Families of rows that turns and mirrors carry onto each other, the same ones carrying the whole set onto itself: the rest of each named row's family, in list order:
6 families of 6 rows:
q_671: [  0  -2  29  21  17   1  10 -17  31 -30  13  -3   9  17   6   9 -15  16
  -9   1]
q_55: [  2  -1   7  10   0   8   6  15  20 -16 -13 -42  30  20 -18  -3  15   4
 -18  12]
q_364: [-10   4  -7   9   3  -4   8  14  29 -20 -33 -36  24   3  -6   1  12   8
   1  18]
q_277: [17 -2 21 19 -2 13 -8  1 20 -6 15 11  0 35 11  3 22 12 20  3]
q_425: [23 10 32 10 -5  7 17 -3 28 -9  5 11  9 37 17  5  4 19 31  2]
q_151: [ 17  -1  34  -1   4  -4  21  -5  45 -35   3  13  12  25   9   6  12 -15
   4  13]
q_543: [ -2  11 -18   7   3 -23  18  21  35 -21 -23 -25  21  21 -16 -11  26   3
  18 -12]
q_172: [-12 -10  -7  18   4  -2  17  25  34 -20 -24 -38  24  15  -8  -1  -5   6
 -10  -5]
q_796: [  4 -11  31  -4  -7 -31   5  -7  19 -18   5  -4   5  21  21  14   6 -13
  15   1]
q_584: [  5   4  33  20  13   3  18 -16  21 -29   5  -6 -18  27   9  -9  -2   7
   5   6]
q_899: [ 16   1  26  -1  15 -19  13  -6  28 -19  15   6  14  31  18  22 -14  -2
  15   6]
q_714: [  9  -7  11  12 -19 -10   7  -5  21 -27  14  -5   8  53  27  17   2   9
  12  11]
q_623: [  5 -23  -3  20   2   2   9  18  43   6 -25 -34  17  20  -7 -10   3  15
   9 -14]
q_832: [  9  -4 -14  29  -4  -7  15  23  31   0   1 -34  28  23 -18 -11  26   4
   7  -5]
q_780: [  4   0 -14   1  -5 -15  12  30  33 -13 -30 -26  24  11 -13   8   8 -10
  22   0]
q_819: [  1   2  -3  22   0 -20   0   9  52   0   0 -39   3  16 -20  -2  25   1
  16  -9]
q_979: [  2  25   1  26   4 -20  10  27  35 -12 -16 -19  22  27 -29   6   7   6
  11 -19]
q_581: [ 21   0  13   8   1 -10   2 -11  29  -2  -4   6  12  43  17  10  -2  -2
  42   9]
q_279: [  5  -4  -6  -8  -5 -19  20  12  33 -24 -15 -18  29  14 -33   8  -1  14
  25  -6]
q_941: [ -1  -6  30  12  15 -17  15  -5  28 -30  -6  15  29  24   7   9  -5 -17
  -2  11]
q_359: [  4  -7  29  16  15  -6   8   4  14 -24  18   8   6  35  23   7   9  -1
  -8   9]
q_270: [ -2 -18 -21  22 -12   3   9  27  31  -4 -10 -33  12  23  -8  -2  12  15
  20  -2]
q_847: [ 17  -1  26  22  -1  -5  23 -12  35 -11  14   6 -15  36  18   2  13   9
  24   0]
q_770: [ 19 -16 -11  24 -10 -11  13   7  32 -11 -28 -30   8  31  -3 -14  25  17
  14 -16]
q_420: [ -2  -5  33   5   3 -10   6   5  11 -25   2  -3   2  51  12   7 -14  -2
  -5 -13]
q_955: [-13  13  -6  22  -5  -8   8  17  56 -23  -4 -30  29  27 -10   6  25  19
  -6   0]
q_185: [ 10  -2  15   4  11 -12   5  -7  25 -21   5   5 -11  46  33   5   9   9
  22   0]
q_144: [ 13  -9   7  25   6   6   9  16  47  -6  -4 -51  18  34  -6 -16  10  19
   5   1]
q_307: [-15 -12  18  21  12   8   1 -13  19 -20   5  -3  -5  44  16 -11   5  13
   6  10]
q_876: [-12  14  12  -2  15 -13  14  23  36 -37 -21 -31  29  14 -17  -7  11  13
   7   7]
q_339: [  4  10  37  14  11   8  22  -8  36 -24   8  -3   1  37  19   5   6   1
 -12  11]
q_986: [  9  19  36  -3   7 -10  24  -1  30 -22   5  17   5  28   4  16   4  -4
  21   5]
q_139: [ -7   8 -10   7   9  -8  19  12  44 -12  -7 -46  32  22 -19  -5   0  13
   1  -7]
q_273: [  9 -11 -21  16  -6  -5  15  29  32 -21 -18 -10  21  23 -31   5   5   2
  22   5]
q_48: [ 24  -5  -4  25  -4 -24  19  28  35 -21 -10 -16  20  21 -22  -7  22   4
  36  -2]
q_190: [ 23  13  17  -1  10 -15   4 -10  41 -35 -17  13   6  28  13  13   6 -11
  17  -1]

Which other rows belong to the same family as q_876? q_581, q_941, q_144, q_307, q_48
Which other rows belong to the same family as q_899? q_543, q_832, q_359, q_185, q_139
Which other rows belong to the same family as q_671? q_55, q_277, q_279, q_770, q_190
Which other rows belong to the same family as q_172? q_780, q_270, q_847, q_339, q_986
Which other rows belong to the same family as q_819? q_796, q_714, q_979, q_420, q_955

Families of rows that turns and mirrors carry onto each other, the same ones carrying the whole set onto itself: the rest of each named row's family, in list order:
5 families of 8 rows:
q_779: [ 17   0 -13   1  26   1 -17   5  13 -10   0]
q_229: [ 11   6  -4   7  27  10 -13  12  16 -11  -3]
q_949: [  8   5 -18 -11  24   4  -7 -18  -5   3 -18]
q_494: [-14  -9   4  14 -19  -6  13  16 -21   2  -9]
q_651: [ -7  -8   6   9 -23 -12  20   5  -5  -1   8]
q_797: [-10 -14 -11  17 -20  -9  17  13 -17   1 -12]
q_179: [-23   4 -14  13 -13   6  11  30 -13   0 -11]
q_257: [  7   1 -25 -12  24   3  -3 -14  -2  -6 -22]
q_688: [ 17   9  -1  -5  30   3 -10   0  -3 -13 -15]
q_656: [-17   7 -17  21 -16   1  16  27 -13  -4  -3]
q_980: [  2   4 -10   3  34   4 -15   9  13 -10   0]
q_386: [ -1  -5  -2   9 -22 -12  30   0  -8  -4   1]
q_310: [  2  -3 -23 -12  23   8   2 -21  -5   1 -17]
q_848: [-22  13  -4  12 -18   4  23  10   2  -5  11]
q_720: [-17  10  -9   6 -22  -1  23   8  -4  -2  17]
q_222: [-15 -16  -3   7 -23  -4  13  13 -18  -3  -9]
q_813: [-16  21 -10   4 -15   4  26  16   2  -8   9]
q_409: [ -2  -4   3  -1 -22 -10  30  -2   1  -4   5]
q_914: [  4  -3 -34  -5  24   4 -13   0  13  -5 -10]
q_598: [  7  -2 -32  -8  23   4 -13  -8   6  -3  -1]
q_908: [-11  -4   9   9 -22  -7  25  -1  -1  -3   5]
q_609: [  7   8 -21 -12  28   7  -5 -13 -10  -6 -16]
q_215: [-19 -13   3  14 -20  -5  15   7 -14   3 -12]
q_976: [ 16  15   0  -6  28   5  -7  -8   1  -7 -14]
q_429: [  0 -11 -31   1  21   9 -14  -1  14   2  -4]
q_275: [ 13  15   5  -7  28  10   2  -8  -2 -12 -16]
q_731: [-10 -21  -2   9 -19  -9  14  12 -13   4 -15]
q_356: [-29   3 -10  17 -16   6  13  19 -11   1  -6]
q_182: [  4  -1 -29  -2  24   5 -18  -5   9   5  -7]
q_123: [ 17  11  -4  -8  28   2  -2  -5   3 -15 -19]
q_15: [ -7  -6   4   1 -26  -7  24   3  -7  -8   5]
q_945: [ 13  10 -10   3  26   5 -18   6  14  -5  -3]
q_301: [-24   2 -13  11 -20   4  12  24 -15  -6  -3]
q_43: [  1  -2 -15 -12  31   1   0 -19  -6  -4 -13]
q_70: [-16  12  -6   3 -22   2  22  15  -3 -11  12]
q_489: [ 14   7 -13   0  26   3 -13   7  19 -14  -7]
q_314: [ -8  17  -7  13 -18  -2  30  13  -3 -10   9]
q_552: [ -3 -10 -26  -2  31   2 -14  -4   6   0  -6]
q_637: [-25  11 -11  11 -17   3  15  19 -19  -1  -2]
q_532: [  7  13   2  -6  35   3  -2  -6   1 -14  -7]

Which other rows belong to the same family as q_813? q_229, q_179, q_310, q_409, q_429, q_275, q_731
Which other rows belong to the same family as q_314? q_797, q_656, q_980, q_386, q_43, q_552, q_532
Which other rows belong to the same family as q_494? q_779, q_651, q_688, q_720, q_598, q_609, q_637
Which other rows belong to the same family as q_70? q_949, q_222, q_976, q_182, q_15, q_945, q_301

Families of rows that turns and mirrors carry onto each other, the same ones carrying the whole set onto itself: the rest of each named row's family, in list order:
8 families of 4 rows:
q_587: [ -2  -7  10   1 -13 -23 -10  14   7 -19]
q_608: [ 29  12 -11 -16  -7   7   9 -10 -18   9]
q_181: [ 28   8   2 -25  -5   8   8 -16 -18   6]
q_675: [ 23 -33   3  -6  -9 -17   2   5 -17  -2]
q_645: [ 27 -22 -12   3 -15 -23   4   8  -1   2]
q_72: [ 15   9  -6 -20  -1  13   9 -20 -18  10]
q_10: [  5  16   0 -22   9  -6 -19 -22  15   0]
q_628: [ 27 -23  -1   5  -8 -18   8  10 -12  -6]
q_217: [ -7  -5  11  11   3 -11 -14  12   8  -7]
q_681: [ 24   0  -2 -30  -7   8   9 -22 -17   4]
q_735: [ -4  -3   9  -4   7 -19  -9  16   4 -22]
q_916: [ -1  10 -14 -32  -3 -10 -24 -20   2   0]
q_507: [  6   8  -8 -28   5   8 -17 -22  12   8]
q_184: [ 32 -25   3   5  -6  -8   2  12   0   3]
q_940: [ 25   3  -5 -28  -9   8   4 -15 -20  13]
q_68: [ -5  13 -12 -25  -2   2 -23 -20   4   4]
q_589: [ 26   0  10 -21   2  10   7 -17 -19   9]
q_856: [  1   7  -9 -20 -10   0 -25 -24  11  13]
q_465: [ 21   4   7 -27  -2  14   4 -13 -23   1]
q_556: [ 21   6  -5 -32 -15   0  11 -18 -19  -3]
q_360: [ 26 -20 -16  -3 -20 -20   4  11  -9  -4]
q_115: [ -4  -8   1   3  -2 -19 -17  13  15 -17]
q_47: [ 25 -29  -6   0 -15 -16   5  11  -7  -2]
q_607: [ -1  12  -7 -16  -6   7 -23 -15  14  13]
q_39: [  1  17  -7 -22  -2  -2 -24 -20  11   9]
q_283: [ -6  -7   8  -8   3 -26 -13   6   5 -25]
q_870: [-10 -11   7  -1   1 -18 -15  12   7 -19]
q_100: [-13 -11   3  -4 -14 -12 -17  13  11 -14]
q_349: [ 26 -24  -2  -1 -11 -25  -8  15 -10  -5]
q_948: [ 30 -21   0   3 -14 -15   5  16  -3  -2]
q_288: [ -4  -6   9   5   2 -23 -17  12   8 -12]
q_718: [ -5  14   0 -28  -2   0 -19 -22   9   4]

Which other rows belong to the same family as q_181? q_47, q_39, q_870
Which other rows belong to the same family as q_115? q_628, q_940, q_718
Which other rows belong to the same family as q_360? q_589, q_607, q_283
Which other rows belong to the same family as q_10? q_608, q_675, q_100
Which other rows belong to the same family as q_184? q_217, q_916, q_556
Which other rows belong to the same family as q_948? q_681, q_68, q_288

